Each row has a name. Each question is about the rows just above it.

Z_580: [188 129 120  82  82 173  77 121  72 136 141 107 164 106 171 117 172  84
  82 147 155 157 124 109  71 174 170]
Z_687: [188 129 120  82  82 173  77 121  72 136 141 107 164 116 155 151 172  84
  82 147 151 157 124 109  99 174 170]
Z_927: [143 120 122 120 113 143 118 154 117 135 118 189 114 114 158 115 157 119
 112 162 162 151 131  91 132 137 137]
The row with [188 129 120  82  82 173  77 121  72 136 141 107 164 116 155 151 172  84
  82 147 151 157 124 109  99 174 170] is
Z_687
Which row holds [188 129 120  82  82 173  77 121  72 136 141 107 164 106 171 117 172  84
  82 147 155 157 124 109  71 174 170]?
Z_580
Right after [132] comes
[137]
Right after [115] comes
[157]
The entry that follows [91]:
[132]

Z_76: [130 146 141 143 138 136 126 133 135 123 143 125 147 142 135 143 148 104]
Z_586: [149 132 143 140 141 149 148 143 146 126 136 149 139 143 146 138 137 137]
Z_29: [102 172 110 104 103 127 139 106 165 122 130 121 150 115 113 117 131 134]
Z_579: [109 167 112 115 105 136 144 115 164 119 138 128 155 116 115 128 139 141]
Z_531: [144 139 137 174 135 164 144 155 143 111 170 145 168 137 135 179 174 163]
Z_834: [ 99 174 113 127 105 131 127 113 154 115 149 136 165 117 109 141 154 147]
Z_563: [188  93 185 131 188 137 140 156 119 149 101 161  92 180 187 107 101 103]
Z_605: [163 113 169 112 169 124 135 136 128 148  96 126  96 150 170  94  96 100]
Z_210: [138 138 151 147 148 135 122 138 127 126 140 126 141 150 143 143 146 135]
Z_190: [170 103 188 120 189 116 116 140 107 153  93 136  87 183 182  94  96  92]
The entry that follows [133]:
[135]
What comes right after [168] in the named rows?
[137]
The row with [188  93 185 131 188 137 140 156 119 149 101 161  92 180 187 107 101 103] is
Z_563
Whose row is [170 103 188 120 189 116 116 140 107 153  93 136  87 183 182  94  96  92]?
Z_190
What comes right after [102] in the named rows?
[172]

Z_397: [ 81 163 184 168 116 112  94]
Z_959: [178 123 123 112 116 162 158]
Z_195: [139 112 124 121 169 170 118]
Z_441: [187 108 113 140 107 133 196]
The entry that follows [187]:
[108]
The entry that follows [163]:
[184]
The entry that follows [140]:
[107]
The entry that follows [107]:
[133]
The entry that follows [170]:
[118]

Z_90: [140 103 177  78 150  77 120 161 183  91 139 141 172  81 166 162  76 156
  82 182 134 111  87 119 146 163 113 135  73]
Z_969: [102  82 182  92  95  83 125 100 186 166 178  90  91 154  76  81 167 170
 141  71  93 118 115 119 123 130 140 141 110]
Z_482: [100  78  77 168  87 101 110 163 105 156 174 155  96 143 109 170 175 127
  87 156 132 128 178  81 138 126  83 148  93]
Z_593: [111 136 166 131  77 108  71  81  86  88  79 174 173 162 171 107 137 180
 151  80 185  70 135  86 174 121  73 172  96]
Z_775: [155 117 180 132 138 126 163  98  76 167 171 181 138 152 103 184 180 138
  76 159 163 105 152 115 144 123 148  97 156]
Z_149: [ 83 125  78 172 106 132 181 108 167 166 152 156  88  82 113 178  81 179
 164 184  82 129 126 120  72 161 136 136 182]
Z_855: [ 94 155 160 134 152 122  93 113 175  79  93 128 100 105  95 106 183 131
 126 131 135 157 146 164 110 137 109 145  97]
Z_198: [127 168 184 141  74  91 180 137 118  94 144 159 109 110 181  70 141 178
  87  80 168  95 148 150  86 102 149 134 178]
Z_905: [ 89  95 145 169  77  79 141 109  96  87  97 109 106 133  99 185 104 126
 116 133  96 137 122 122 185 180  96 175 108]
Whose row is [ 94 155 160 134 152 122  93 113 175  79  93 128 100 105  95 106 183 131
 126 131 135 157 146 164 110 137 109 145  97]?
Z_855
What comes right after [177] in the named rows?
[78]
Right after [179] comes
[164]
What comes right after [130] in the named rows?
[140]

Z_632: [180 101 100 103]
Z_607: [140 148 121 139]
Z_101: [180 101 100 100]
Z_221: [180 101 118  99]
Z_933: [141 140 113 136]
Z_558: [190 100 104  84]
What comes right after [118] in the named rows?
[99]
Whose row is [140 148 121 139]?
Z_607

Z_194: [172 159 187  95 149 178 107 180 152 180 133 114 166 161 171 104  85]
Z_513: [ 65 140 169 144 167  78 178  97  95  86 170 135 176  95 142  83 135]
Z_736: [111 168  66 136  92 186  95 111 169  79 179 169 152 187  68  92 143]
Z_254: [ 75 126  94 136 100 104 119 139 186 132  76 182 167 161  75 178 154]
Right after [132] comes
[76]
Right after [65] comes
[140]
Right after [94] comes
[136]
Right after [66] comes
[136]

Z_201: [110 134 138 149 140 150 114  97 105]
Z_700: [153 115 161 131 101 125 137 108 108]
Z_69: [191 149 118 106  90  90 176 104 154]
Z_650: [136 112 119 100 111 103 139 118 169]
Z_662: [125  99 144 123 144 115 137 136 118]
Z_725: [132  97 154 139 137 114 129 121 118]
Z_624: [141 103 146 109 100 118 128 118 137]
Z_142: [159  85 156 100  92  96 143 122 131]
Z_291: [110 136 135 132 145 151 126 105 143]
Z_169: [120 114 141 125 119 134 135 108 132]
Z_463: [173 153 149 180  95 142 105 106  99]
Z_199: [151 170 112 173 115 133 111 100 144]
The entry that follows [104]:
[154]
What comes right after [140] in the named rows?
[150]
The entry that follows [120]:
[114]

Z_244: [128 142 168 135 121 107 111 122 109 110 167  61 133 153 150]
Z_178: [164 128 152  61 138 146 141 131  92 114  60 114 120  97 155]
Z_196: [145 128 106 135 115 130 101 158 114 131 135  98 118 154 133]
Z_429: [145 128 106 135 115 130 101 158 114 131 135  98 117 148 126]
The entry that follows [121]:
[107]
The entry that follows [60]:
[114]
Right after [118] comes
[154]
Which row holds [128 142 168 135 121 107 111 122 109 110 167  61 133 153 150]?
Z_244

Z_703: [130 150 118 175 137 127 170 135 122 129 115 154]
Z_506: [131 144 178  99 130 160 103 147 142 151 184 102]
Z_741: [135 142  93 113 131 144 116 109 135 158 189  95]
Z_171: [127 128 121 125 132 148 124 164 142 111  98 158]
Z_527: [140 121 106 143 139 125 143 157 140 118  94 165]
Z_154: [123 130 128 118 130 155 118 164 142 111 104 152]
Z_432: [123 137 131 129 130 150 128 153 135 117 112 147]
The entry that follows [94]:
[165]
What comes right after [178] in the named rows?
[99]
The entry that follows [148]:
[124]
What comes right after [139] in the named rows?
[125]

Z_633: [134 120 142 141 125 116  99 128 121 137 137 132 122 135 107 142 141 152
 137 138 141 115 113 119 133 127 129 133 106 140 137 126 138 113 117 119]
Z_188: [124 150 128 123 126 132 148 123 148 127 136 130 119 126 130 135 112 114
 128 143 117 128 140 120 117 129 116 145 124 134 126 121 137 142 126 152]
Z_608: [105 143 101 158 149 166 131 125 140 119 129 122 145 129 123 129 144 114
 116 124 148 144 134 119 131 121 132 144 145 140 141 112 134 139 142 150]
Z_709: [139 123 138 106 148 128 130 155 157 145 102 104 121 136 111 132 110 121
 149 133 129 113 110 120 110 134 165 133 126 123 110 153  69 123 159 110]
Z_979: [126 150 138 120 135 104 137 137 118 131 113 168 120 141 112 117 119 116
 134 162 115 122 143 125 157 131 133 154 115 135 154 137 150 124 133 156]
Z_603: [130 116 103 104 154 163 129 122 131 128 126 100 163 119 155 124  95 125
  99 115  99 157 131 128 116 143 111 119 139 123 131 118 129 169 119 139]
Z_743: [134 134 132 128 125 116 127 133 121 139 107 137 132 122 140 129 139 122
 126 147 153 137 137 150 136 124 167 129 133 100 154 164 143 122 120 143]
Z_690: [132 119 128 130 123 115 110 124 109 130 148 122 131  96 133 135 117 138
 106 126 118 120 124 141 125 127  79 101 132 133 146 108 150 136  92 135]
Z_565: [125 143 131 135 122 112 134 131 129 114 122 140 108 141 105 129 120 123
 135 133 122 115 133 132 147 132 135 143 108 132 133 136 143 125 137 125]
Z_848: [133 134 110 133 128 174 129 119 135 139 136 101 150 122 144 120 122 125
 112 110 118 143 124 122 124 128 102 125 165 144 124 107 120 144 124 145]
[134 134 132 128 125 116 127 133 121 139 107 137 132 122 140 129 139 122
 126 147 153 137 137 150 136 124 167 129 133 100 154 164 143 122 120 143] is in which row?
Z_743
The row with [132 119 128 130 123 115 110 124 109 130 148 122 131  96 133 135 117 138
 106 126 118 120 124 141 125 127  79 101 132 133 146 108 150 136  92 135] is
Z_690
Right after [159] comes
[110]
Whose row is [134 120 142 141 125 116  99 128 121 137 137 132 122 135 107 142 141 152
 137 138 141 115 113 119 133 127 129 133 106 140 137 126 138 113 117 119]?
Z_633
Where do [133 134 110 133 128 174 129 119 135 139 136 101 150 122 144 120 122 125
 112 110 118 143 124 122 124 128 102 125 165 144 124 107 120 144 124 145] appear?
Z_848

Z_825: [125 134 109 102 110  94 168 184 131  81 202 116]
Z_274: [105 145 136 125 140 138 135 150 118 130 153 137]
Z_973: [105 145 136 125 140 138 135 150 118 146 153 100]
Z_11: [118 134 125 120 103 139 170 171 132  95 188 122]
What comes right after [102] in the named rows?
[110]
The entry that follows [139]:
[170]
What comes right after [202] in the named rows?
[116]
The row with [125 134 109 102 110  94 168 184 131  81 202 116] is
Z_825
The entry that follows [120]:
[103]
The entry that follows [168]:
[184]
The entry that follows [184]:
[131]

Z_769: [ 64 131 141 143 144 118 105]
Z_480: [ 74 132 146 145 133  97 121]
Z_728: [ 98 141 126 142 142  95 140]
Z_694: [ 80 135 133 111  81 103 139]
Z_711: [ 99 152 141 107 137  84 141]
Z_78: [103 148 135 107 130  88 175]
Z_332: [105 133 139  68 127  78 158]
Z_208: [104 143 142  79 128  84 166]
Z_212: [ 93 138 135 102 122  84 148]
What comes right after [68] in the named rows?
[127]
The entry that follows [93]:
[138]
The entry that follows [80]:
[135]
Where do [ 80 135 133 111  81 103 139] appear?
Z_694

Z_477: [129 114 125 137 142 107 137 126 130  98 141  99 106 106 117 127 142 128
 140 138 146 111 134 149]
Z_554: [103 164 140 127 139 133 100 154 125 101 125 106 114 114 134 116 136 174
 112 122 130 136 107 145]
Z_896: [123 147 131 129 133 103 136 122 150 147 130 101 121 121 130 129 136 112
 137 128 122 120 124 133]
Z_766: [105 138 133 129 149  85 133 130 118 134 125  73  98  96 125 139 137 137
 147 141 144 135 114 149]
Z_66: [123 178 131 129 133 103 136 122 150 147 130 101 121 121 130 129 136 112
 137 128 122 120 111 133]
Z_102: [118 116 127 132 138 110 137 123 119 128 134 101 111 103 116 124 132 131
 142 137 141 105 134 141]
Z_626: [ 98 106 130 129 129 136 123 119  87 108 116 122 128 114 107 112 129 161
 129 131 140 124 133 124]
Z_796: [101 139 135 131 146 112 123 143 115 113 135  84  96  85 120 115 135 161
 135 136 142 102 123 154]
Z_851: [144 112 127 119 116 147 142 120 121 123 125 162 104 105 122 122 115 115
 145 144 113 107 151 114]
Z_805: [129 114 125 137 142 107 137 126 130 124 141  99 106 106 117 127 134 128
 140 138 146 104 134 149]
Z_409: [129  91 122 140 135 103 150  94 129 127 131 104 110 111 100 124 138 111
 149 143 144 104 146 133]
Z_156: [151  98 124 131 111 146 146  91 145 117 125 162 116 123 104 109 129 100
 140 139 112 118 161 107]
Right after [109] comes
[129]
[105 138 133 129 149  85 133 130 118 134 125  73  98  96 125 139 137 137
 147 141 144 135 114 149] is in which row?
Z_766

Z_360: [ 83 142 139 144 156 103]
Z_868: [ 90 167 133 110 157 102]
Z_758: [149 151 132 105 110 102]
Z_151: [209 111 123 189 139 138]
Z_490: [195 173 133 100 110 125]
Z_792: [ 90 167 133 138 145 107]
Z_912: [129 126 149 130 123 129]
Z_888: [196 115 133 179 138 133]
Z_990: [131 111 125 100 133 125]
Z_419: [129 116 149 130 123 129]
Z_470: [105 170 123 131 128 135]
Z_241: [128 170 123 131 210 136]
Right after [179] comes
[138]
Right after [196] comes
[115]
The entry that follows [209]:
[111]
What comes right after [115] in the named rows?
[133]

Z_6: [128 125 153 109 127  89  98 115 133]
Z_53: [118 131  93 107 101 128 114 149 117]
Z_816: [125  87 112 143 128 157 160 127 127]
Z_288: [133 128 150 136 143  97 124 126 133]
Z_612: [128  94  96 143 126 182 177  73 130]
The entry that follows [118]:
[131]
Right after [112] comes
[143]
What comes right after [107] in the named rows?
[101]
The entry that follows [115]:
[133]

Z_402: [128 129  95  88 148  82  95 103 108 117  61 115 128 132]
Z_454: [128 128 128 128 128 128 128 129 128 128 128 129 128 128]
Z_278: [127 129 129 128 127 128 128 128 129 127 128 129 129 128]
Z_634: [ 88 136  95  86 150  95  98  77  99  87  55 123 127 148]
Z_648: [143 157 150 132  82 136 100 127 119 126 101 158 188 122]
Z_885: [128 129 129 128 127 128 127 129 129 127 127 129 129 128]
Z_257: [ 93 129  95  88 148  82  95  91 103 104  56 117 125 138]
Z_985: [107 172 146 147  83 110 101 161 164  80 107 164 162 108]
Z_265: [ 97 144 110  99 147 125 113  70 102  75  81 132 117 155]
Z_476: [125 172 153 147  68 123  93 145 142  96  95 178 192 105]
Z_561: [ 97 144 110  99 147 125 113  70 102  84  81 132 117 149]
Z_341: [128 129 129 128 127 128 127 129 129 127 127 129 130 128]
The entry that follows [188]:
[122]
What comes right after [146] in the named rows?
[147]
The entry that follows [56]:
[117]
What comes right after [96] in the named rows?
[95]
Whose row is [107 172 146 147  83 110 101 161 164  80 107 164 162 108]?
Z_985

Z_404: [112 106 211 145 138 125 144 153 209]
Z_311: [210 152 211 145 143 125 144 153 149]
Z_416: [112 152 211 138 210 125 144 138 137]
[112 106 211 145 138 125 144 153 209] is in which row?
Z_404
Which row holds [210 152 211 145 143 125 144 153 149]?
Z_311
Right after [143] comes
[125]
Where do [112 152 211 138 210 125 144 138 137] appear?
Z_416

Z_290: [128 139 132 120 126 134 144 124 115 137 118 127 119 139 149 117 139 143
 138 128 115 123]
Z_525: [125 116 150 156 125 122 165 126 145 125 167 167 149 104 101 152 105 144
 140 132 162 133]
Z_815: [127 128 135 135 129 127 144 126 133 133 140 142 131 128 126 131 125 135
 132 129 133 127]
Z_230: [127  99 154 147 142 141 183 135 104 124  98  97 142 115  92 140 149 139
 105 100 173 109]
Z_672: [128 115 133 137 146 137  94 141  97 133 118 115 132 141 104 134  97 124
 137 166 137 132]
Z_243: [130 141 149 124 117 155 125 124  88 127  52  66 134 121 123 121 137 171
 145 102 112 139]
Z_673: [126 114 139 131 106 124 132 108 113 119 144 152 117 114 160 129 104 151
 166 152 129 137]
Z_112: [130  93 140 150 177 136 111 145  99 162 127 121 118 178  96 126 111 108
 114 166 149 104]
Z_272: [129 165 122 128 113 123 110 127 171 126 139 140 147 114 115 145 120 137
 133 106 104 153]
Z_415: [129 177 119 127 122 129  97 143 164 124 130 128 162 113  90 141 112 132
 134 114 105 160]
Z_535: [132 150 138 137 164 145 107 147 115 171 105 113 132 179  98 118 120 136
 128 141 107 123]
Z_336: [124 145 152 128  81 130 164  99 111 112 147 170 131  89 174 133  98 193
 204 148 120 154]
[130 141 149 124 117 155 125 124  88 127  52  66 134 121 123 121 137 171
 145 102 112 139] is in which row?
Z_243
Which row holds [127 128 135 135 129 127 144 126 133 133 140 142 131 128 126 131 125 135
 132 129 133 127]?
Z_815
Whose row is [132 150 138 137 164 145 107 147 115 171 105 113 132 179  98 118 120 136
 128 141 107 123]?
Z_535

Z_832: [125 120 124 127 126 131 128 125 126 124 124 127 123 125 126 129 126 127
 127 126 119 127 135 125 126 124 125 120 125 125 121 126]
Z_710: [ 81 149 120 136 120 102 114  75  97 123  89  68 138  78 105 126  72 104
 109 146 160  73 119  69  67 149  86 137  66  88 154  98]
Z_489: [ 82 156 130 141 133 110 128  74 108 127  94  67 146  77 106 131  69 117
 120 154 163  69 123  67  68 159  92 163  65  94 163 100]
Z_950: [131 132 128 116  85 100  90 128 119 132 131  99 133 128 130 109 117 100
  84 102 119 113 133 122  99  92 104 130 103 126 131 129]
Z_421: [ 89 144 125 130 124 111 121  86 108 125  99  79 135  88 110 126  79 112
 115 139 147  82 122  78  79 144  94 149  77 100 147 105]
Z_31: [137 124 127 137 138 107 124 125 131 111 136 130 137 121 108 101 140 149
 137 139 137 116 113 140 133 128 150 118 138 126 137 110]
Z_180: [155 161 161 112  72  95  85 149 150 157 163  91 158 148 149 104 120 115
  69  92 127 112 159 134  93  79 106 150  99 156 157 150]
Z_455: [128 128 130 124 130 126 131 129 132 126 129 130 126 128 126 125 128 136
 130 126 131 127 126 130 131 129 130 127 131 130 128 126]
Z_262: [ 81  85  76 108 158 134 125  97  78  99  74 133  76 100 106 137 107  83
 133 117 101 131  96  96 127 135 104  98 123  83  77 104]
Z_145: [129 130 127 127 124 122 122 130 126 128 129 128 129 129 128 124 130 125
 124 126 132 128 129 130 127 126 127 130 129 127 130 128]
Z_472: [140 143 140 117  83  97  88 134 130 140 143  95 144 133 135 105 118 106
  81 101 122 110 142 126  96  88 107 137 101 136 142 135]
Whose row is [140 143 140 117  83  97  88 134 130 140 143  95 144 133 135 105 118 106
  81 101 122 110 142 126  96  88 107 137 101 136 142 135]?
Z_472
Whose row is [ 89 144 125 130 124 111 121  86 108 125  99  79 135  88 110 126  79 112
 115 139 147  82 122  78  79 144  94 149  77 100 147 105]?
Z_421
Which row holds [ 81  85  76 108 158 134 125  97  78  99  74 133  76 100 106 137 107  83
 133 117 101 131  96  96 127 135 104  98 123  83  77 104]?
Z_262
Whose row is [ 82 156 130 141 133 110 128  74 108 127  94  67 146  77 106 131  69 117
 120 154 163  69 123  67  68 159  92 163  65  94 163 100]?
Z_489

Z_8: [117  92 154 135  70 115  74  83]
Z_144: [128 113 140 155  69 101  86  93]
Z_237: [126 124 125 131  74  85 101 101]
Z_759: [126  99 150 147  69 112  76  86]
Z_770: [ 91 102 146 118  75 104  91  88]
Z_4: [123 120 134 154  70  94  94  97]
Z_890: [117  75 162 124  69 127  64  78]
Z_974: [ 91  98 162 126  76 111  81  81]
Z_742: [102  91 152 120  72 113  80  84]
Z_533: [128  83 165 143  68 126  61  77]
Z_564: [ 79  90 148  97  75 109  90  86]
Right after [104] comes
[91]
The entry that follows [127]:
[64]
The entry that follows [148]:
[97]
What comes right after [118] in the named rows?
[75]

Z_881: [161 145 198 100 140  93 159 133 142  72 154 159 141  94 153 130]
Z_319: [ 86  93 158 108 160 147 113 124  97 145 122  74 137 150 114 114]
Z_118: [142 137 103 123 128 116 131 120 126 101 134 123 135  92 132 130]
Z_590: [112 101 119 145 167 200 168 154 137  82 162 106 120  82 157 134]
Z_569: [167 130 165 154 158 133 142 149 163 144 154 130 115 142 152 134]
What comes right after [144] in the named rows?
[154]
What comes right after [122] in the named rows?
[74]

Z_176: [160 140 136 102 157]
Z_240: [160 140 129 159 157]
Z_385: [160 140 129 110 157]
The row with [160 140 129 159 157] is
Z_240
The row with [160 140 129 110 157] is
Z_385

Z_417: [140 126 139 151 155]
Z_939: [165 138  93 131 103]
Z_340: [106 141 201 188 185]
Z_643: [125 121 151 122 156]
Z_814: [ 65 148 139 154 116]
The entry that follows [148]:
[139]
What comes right after [131] in the named rows?
[103]
The entry that follows [121]:
[151]

